In the data rows, the value 128 means zero.
Here are some points, one per row:
[123 154 100 135 122 147 178 145 142 129 167 139 121 140 121 211 131 115 187 116 111  66  49 173 113 146 137 142 168  94 130 158 167  64 165 143 137 213  81  81 140 150 156  70 186 135 108 100 186 150  96 166 111  80 138 126 140 106 105 139 192 184 101 198]
[116 126 131 191 170 149  84 144 115 147  63 152 155 105 126  99  77 172 137  85 185 140 151 172 155 143 104 123 117  69 120 165 120  99 122 148 118 131 145 157 137 123 137 140 111 114  83 169 180  79 146  97 138 164  76 120 142 129 114 104 174 112 112 175]
[127 121 113 166 156 178  72 106 115 119  92 194 152 135  97 187 147 119 148  68 168 149  99 107 160 154 147  86 126 172  82 220 216  93 126  63 160 152 157 107 158 146 149 143 167 105 142 121 138 101 106  99 133 128 113 142  97 164 143 153 122 130  83  89]
[128 181 156 178 150  90  81 160 114 127  88 178  90 147  90 101 153 135 155 167 156 158 105  74 141  89 128 157 144 147 127  93 140  89  61 135 148  98 124 105  64 174 132 105 188 130 159  56 104 167 176 123 117  80  99  88 143 143 191  59  71 145 123 136]
[131 151 145 142 127 167 123 115 106  94  99 113  82  73 181 140 135  94 152 129  92 122 151 156 109  89 123 134 142 127  93 143 112 114 128 132 133 120 149 173 157  99 169 100  85 137  63 182 116 164 166 133 123 135 110 116 152 154 129  99  99  98 107  79]
[143 101 109  71 151 129 144 117  84  77 110 200 167 127 118  78 149 103 180 156 138 114 144  94 142  99  99 126 102  70 103  98 149 101 121 121 147 182 132 171 220 123  80 139 142 108 105 198 128 135 107 168 144  90 141 108  50  73 114 147 116  94 131  45]
[138 168 117 109 159 106 112 122 165 117 121 118 162 153 173  65 152 112  88 164 120 106 143 118 161 130 159 126 132 157 195 125  88 108 181  94 159 136 112 133 156 112 149 128 117 164 138 143 109 147  50 159 131 152  95 104 183 128 149 102 130 176 165 179]
[150  50 112 138 139 111 174 131 138 165 114 173 123  63 100 121 171 103  79 178 160 108 144 143 137  99 159 136  94 154  84 129 132 140 143  99 188 139 118 142 132 158 142 147 141  71  51 105 164 143 161 185 137 162 205 142  55 127 169 166 106  62 133 104]
[119 133  57  47 126  82 139 194 131 183  88  94 117 142  97 148 146 144 134 112 137 161 195 122 128 116 136 159 132 149  71  96 115 152 140  80 144 105 119 120  61 181 121 101 186 136  49 176 100 102  88  81  95  68 185 117  85 135 125  97 127  92 124 128]
[130 140 146 111 131 145 108  74 102 155 165 126 168 119 128 181  71 126 142 118 116 127 153  88  99 159 206 156  96 134 116  83 143 200  88 119 103  90 110 120 101 131 169 136 114 125 151  58 161 148 148  98 184  81 102  89 149 118 102  97 143 144 167  78]
[132 150 127 121  94  80  98 131  70 138 110 120 107 130  87 142 118 179 150 172 124 183  28 155  82 138 130 143 141 142 112 201 127  97 112  87 123 163 162  78  93 111 168 140 138 122 141  89 135  82 128 127 149 177 157 101 132 155  84 123 164 140 147  90]
[ 85 143 103 131  76 150 136 173 106 178 132 108 157 161 203 162 152 101 190 170 118 123  74  95 137 182  97 117  70 148 218 131 134  82 102 183 118 207 175  84 130 125 191 138 157 103 146 144 161 155 161 135 144  85 155 162 132 128 168  97 137 142  96 104]
[146 174  72 150 135 138  94 100 110  90 127  94 157 147 189 130 117 131 126 111 108 154 116  96 142 114  62 116  74 135 196 132 178 181 148 134 155 127 111 191 139 161 105  47  95 100 135 113  73 103 115 171 119 164 154 114 100 108 168 152  74 140 109 163]
[209  55 117 107  70 143 122 149 120 197 106 128 140  75 129 105 169  75 137 106  99 109 142 100 164 178 164 140 139 148  91 169 112 116  96  92 100 116 102  89 182 117  68 142 129 162  96 172 159 134  94 132 168 135 126 137  78  37  88  55 124 143 193 122]
[143 179 115 119 136  66 153 111 142 127 156 138 138  97 142 137 143 166 132 136  70 137 137  96 142 191 155 128 166 110 162 185  89 177 136 168 122 114 117 204 146  75 102 139 128 150 173 144  75  89 138 143  86 120 119 160 163 156 170 132 154 164 145 170]
[160 198  89 166 149 177 118 111  99 115 136 154 192 135 133  43 170 151  92 110 116 166 171 128 154  90 123 171 168 118 157  89 127 160 165 206 143 112 125 113 114  94  92 133 106 118 162 137  86 103  88 168 164 152 139 132  94 149 163 132 125  91 125 164]
[144 126 144 145  70 141 157 124  97  93 130 162 126 175 176 156 155 147 164  92 153 197 120 106 116 120 127 123 138 118 134 115  95  76  70 115 154 173 102 119  72  78 141  94 117 137 136  80  95 119 132  59 112 114  80 137 169 200  70 108 184  96 132  73]
[168  91 143 126 194 181 141 139 135 146  94 136 140  72 155 121 115 109 134 179 129 174 197 118 109  93 138 100 162 142  94 168 113 149  85 113 114 162  70 178 190  84 129 175 163 133  68 144 113 124 161 156 170 127 181  90  85 117 106 115  84 110 136 133]
[136 100 208 142  81 113  51 142 152 124 143  86  98 150 137 171  97  91 160 130  96 162  65  81 135 123 145  69 127 158 171 119 112  44 176 144 142  98 152 133 142 179 147 123 119  80 147 114 139 127 135 154 126 127 101 136 158 163 143 146 234  86 110  87]
[133 126 111 130  98 157 202 171 132 138 137 122  75 145 155 125 101 154 128 102 176 152  78  93 109 132 100 145  99 128 122 132  72  67 132 119 100 109 143  97 160 128 125 112  58 168 119 100 164  57 110 133 142  79 202 139 147 180  55 133  82 158 132  91]
[ 68 117 158 132  90  68 167 105 180 161 134  70 136  59 134 116 111 162 101  53 126 112  96 126 121 200 105 107 191 148 241  64 112  80 146 140 100 196 122 165 115 163 139 130 107 144 133 140 101 146  86 137  90 136 100 114 148 108 146 137 150 151 112 163]
[124 122  93 130 141 144 183 144  92 201 177 165  90 144  90  81 154 129 120 156 166 120 161 121 126  57 203  94 155 108 126 144 189 163 110  69 168 186 126 182 150 159 128 134 146 134 102 177 130 108 177 124 163 136 131 141 140 106  97  81  58 108 127 147]
[149 108 146  82 126 127 142 127 129 119 191  90  87  67 133 138 122 194 137 124  98 104  68 132 131 109 100 118 166 160 200 162 128 129 168 151 130  93  95 153 132 132  82 146 106 161 187 211 131 104   0 117  96 123  29  77 111 137 131 106 135 129 171 184]
[ 92 163 144  91  87  97 124 144 134  85 150  93  87 175  97 124  85  92 124 104 171 118 122  62 125 110 168 129 132 137  81 119  97 178  95 167 183 122 123  45 132 103 129 174 121 109 154  94 175 117 151 158  80 124 106 118 105 129 165  63 140 152  85 114]
[166 148 131  96 132 135 105 102 129  80 169 124 108 163 142  99 156 113 110 122 120 108 133 174 132 120 156 109 105 160 175 142 158 133 103 214 100 143 156 155 123 135 125 121  84 191 161 121  81 137 103 116 183 156 138 148  84 154 174 157 123 117 113 190]
[117 160 133 137 113 180  64 160 113 110 156 141 174  98 166 163  98  94 109 133 107 117 147 165  75 104 159 105 157 150 106  94 136  77 166 204 169 172 133 201  73 141  34 122 122  99 194 126  89 125  95 164  97 169 117 149 187 107 125 131 108 158 136 181]
[132 108 110 108 146  78 130  97 161 117 162  92 148 140 166  98 112 131  96  83 107 113  83 151 180 121  89 182 118 192 116 133 125 121 109 138  96 124  92 199 110 112  70 139  92 135  70 126 128 114  95 153 103 149 100 141 252 111 153 144 142 102 135 157]
[ 79  76 128 116 179  86 170 115 122  92  85  52 146 133 184 146 134 108  83 148 111 112 122 181 157 144 111 101 119 129 163 132 104 164 146 149 122 124 141 148  96 149  74 105 162  79 219 167  63  97 128 152 150 154  91 148  85 148 151 143  88 142 165 148]
[198  78 102 146 135 172 153 154 126  75 140 199 123 185 147 136 125 107 135 121 120 146 120 124  96 200  70  76  92 135  89 147 135  98 151  91 159  47 132 132 138 166 197 166 163 120 144 175 154 126 187 104 118 115 142  82 138 127 129 135 147  96 130  97]
[170 101 202 163  87 107 119 117 109 152 102 112 112 153  83 146 112 115 153 105 112  59 104  98 117  70 110 160 131 104 100  62 106 166 107 159 183  94 130 115 136 133 151 181 146 127 114  63  97 157 121  38 118 158 158 131 120 136 107 142 135 178  96  81]
[136 138 137 140 151 177 114 142  86 113  95 100 129  88 125 108 185  73 104 151 159  61 148 170 130 189  59 118 164  95  92 129 122 127 110 116 109  93 119 140 158 113 146  96 183 188  60  96 160  96  97 129 149 107  86 159 156 120  83 151 124  89 181  83]
[112 148 134 113  85 104 125 169 123  73  96 130 169 137  66 182 124 165 174 141 151 170 136 138 110 148 145 191 149 122 155  78  99 155 131  72  89 120 122  98 140 121 155 135 101 102 145  89 143 196 160 115 115 147 122 130  92 126  60 175 116 116 156 158]
[111 124  95 118 105  94 131 170  99 130 165 132  96 114 144 172  78 138 128  78 140 101 124 148 129 101 148 168 129 144 156  97 112 130  80  98  72 103 125  40 171 120 207  96 125 113 207 136  63  95 181 125 106 106 159 132 147 147  91 129 181 128 117  96]
[103  81 148 159 133 131 106  87 165 179 137 186 100 155 134 126 157 135 126 141 169  61 176 134  96 129 108 118 127 144 146 194 146 154  88 109 130 157 178 113 130  76 100 135 139 101 124 172 153 180 122 176 150  93 151 124 109 102 115  92 110  65 177 127]
[ 99 112 172 153 114 182 125  70 121 108 115 104  77 122  46 105 167 166 185 145 117  91 137 103  80  79 143 140  51 111  78 133 112  97 160 158  99 106 140  84  83 144 122 115 123 121 147  54 127 124 150  79  68  96 177 120 104  82 152 147 138 193 106 108]
[118 158 135 105 150 109 132 128 141 148 150 116 101 132 180  99 139 133  64 112 149 144  86 171 167 127  98  81 158 124 184 129 162 128 177 161 107  78 106 171 131 127  93 103 129 104 151 108  94 179  82 129 126 151 139 161 163 109 130 117 194 141 107 177]
Along one direction, these points spread out more than along any other. Take the direction at right angles to it along which they spread out most. Then take the direction at right angles to both along which they spread out most. Go by this last direction. How far along it is each point below, from 0 to 99? 50 is the average, and the first point above lies past it. One standard deviation of the points above along it is 16.
[209  55 117 107  70 143 122 149 120 197 106 128 140  75 129 105 169  75 137 106  99 109 142 100 164 178 164 140 139 148  91 169 112 116  96  92 100 116 102  89 182 117  68 142 129 162  96 172 159 134  94 132 168 135 126 137  78  37  88  55 124 143 193 122] -> 77
[166 148 131  96 132 135 105 102 129  80 169 124 108 163 142  99 156 113 110 122 120 108 133 174 132 120 156 109 105 160 175 142 158 133 103 214 100 143 156 155 123 135 125 121  84 191 161 121  81 137 103 116 183 156 138 148  84 154 174 157 123 117 113 190] -> 34
[132 150 127 121  94  80  98 131  70 138 110 120 107 130  87 142 118 179 150 172 124 183  28 155  82 138 130 143 141 142 112 201 127  97 112  87 123 163 162  78  93 111 168 140 138 122 141  89 135  82 128 127 149 177 157 101 132 155  84 123 164 140 147  90] -> 60
[ 99 112 172 153 114 182 125  70 121 108 115 104  77 122  46 105 167 166 185 145 117  91 137 103  80  79 143 140  51 111  78 133 112  97 160 158  99 106 140  84  83 144 122 115 123 121 147  54 127 124 150  79  68  96 177 120 104  82 152 147 138 193 106 108] -> 25
[150  50 112 138 139 111 174 131 138 165 114 173 123  63 100 121 171 103  79 178 160 108 144 143 137  99 159 136  94 154  84 129 132 140 143  99 188 139 118 142 132 158 142 147 141  71  51 105 164 143 161 185 137 162 205 142  55 127 169 166 106  62 133 104] -> 42
[198  78 102 146 135 172 153 154 126  75 140 199 123 185 147 136 125 107 135 121 120 146 120 124  96 200  70  76  92 135  89 147 135  98 151  91 159  47 132 132 138 166 197 166 163 120 144 175 154 126 187 104 118 115 142  82 138 127 129 135 147  96 130  97] -> 64
[136 100 208 142  81 113  51 142 152 124 143  86  98 150 137 171  97  91 160 130  96 162  65  81 135 123 145  69 127 158 171 119 112  44 176 144 142  98 152 133 142 179 147 123 119  80 147 114 139 127 135 154 126 127 101 136 158 163 143 146 234  86 110  87] -> 62
[138 168 117 109 159 106 112 122 165 117 121 118 162 153 173  65 152 112  88 164 120 106 143 118 161 130 159 126 132 157 195 125  88 108 181  94 159 136 112 133 156 112 149 128 117 164 138 143 109 147  50 159 131 152  95 104 183 128 149 102 130 176 165 179] -> 52
[131 151 145 142 127 167 123 115 106  94  99 113  82  73 181 140 135  94 152 129  92 122 151 156 109  89 123 134 142 127  93 143 112 114 128 132 133 120 149 173 157  99 169 100  85 137  63 182 116 164 166 133 123 135 110 116 152 154 129  99  99  98 107  79] -> 52
[146 174  72 150 135 138  94 100 110  90 127  94 157 147 189 130 117 131 126 111 108 154 116  96 142 114  62 116  74 135 196 132 178 181 148 134 155 127 111 191 139 161 105  47  95 100 135 113  73 103 115 171 119 164 154 114 100 108 168 152  74 140 109 163] -> 29
[111 124  95 118 105  94 131 170  99 130 165 132  96 114 144 172  78 138 128  78 140 101 124 148 129 101 148 168 129 144 156  97 112 130  80  98  72 103 125  40 171 120 207  96 125 113 207 136  63  95 181 125 106 106 159 132 147 147  91 129 181 128 117  96] -> 54
[116 126 131 191 170 149  84 144 115 147  63 152 155 105 126  99  77 172 137  85 185 140 151 172 155 143 104 123 117  69 120 165 120  99 122 148 118 131 145 157 137 123 137 140 111 114  83 169 180  79 146  97 138 164  76 120 142 129 114 104 174 112 112 175] -> 62
[112 148 134 113  85 104 125 169 123  73  96 130 169 137  66 182 124 165 174 141 151 170 136 138 110 148 145 191 149 122 155  78  99 155 131  72  89 120 122  98 140 121 155 135 101 102 145  89 143 196 160 115 115 147 122 130  92 126  60 175 116 116 156 158] -> 44
[144 126 144 145  70 141 157 124  97  93 130 162 126 175 176 156 155 147 164  92 153 197 120 106 116 120 127 123 138 118 134 115  95  76  70 115 154 173 102 119  72  78 141  94 117 137 136  80  95 119 132  59 112 114  80 137 169 200  70 108 184  96 132  73] -> 55
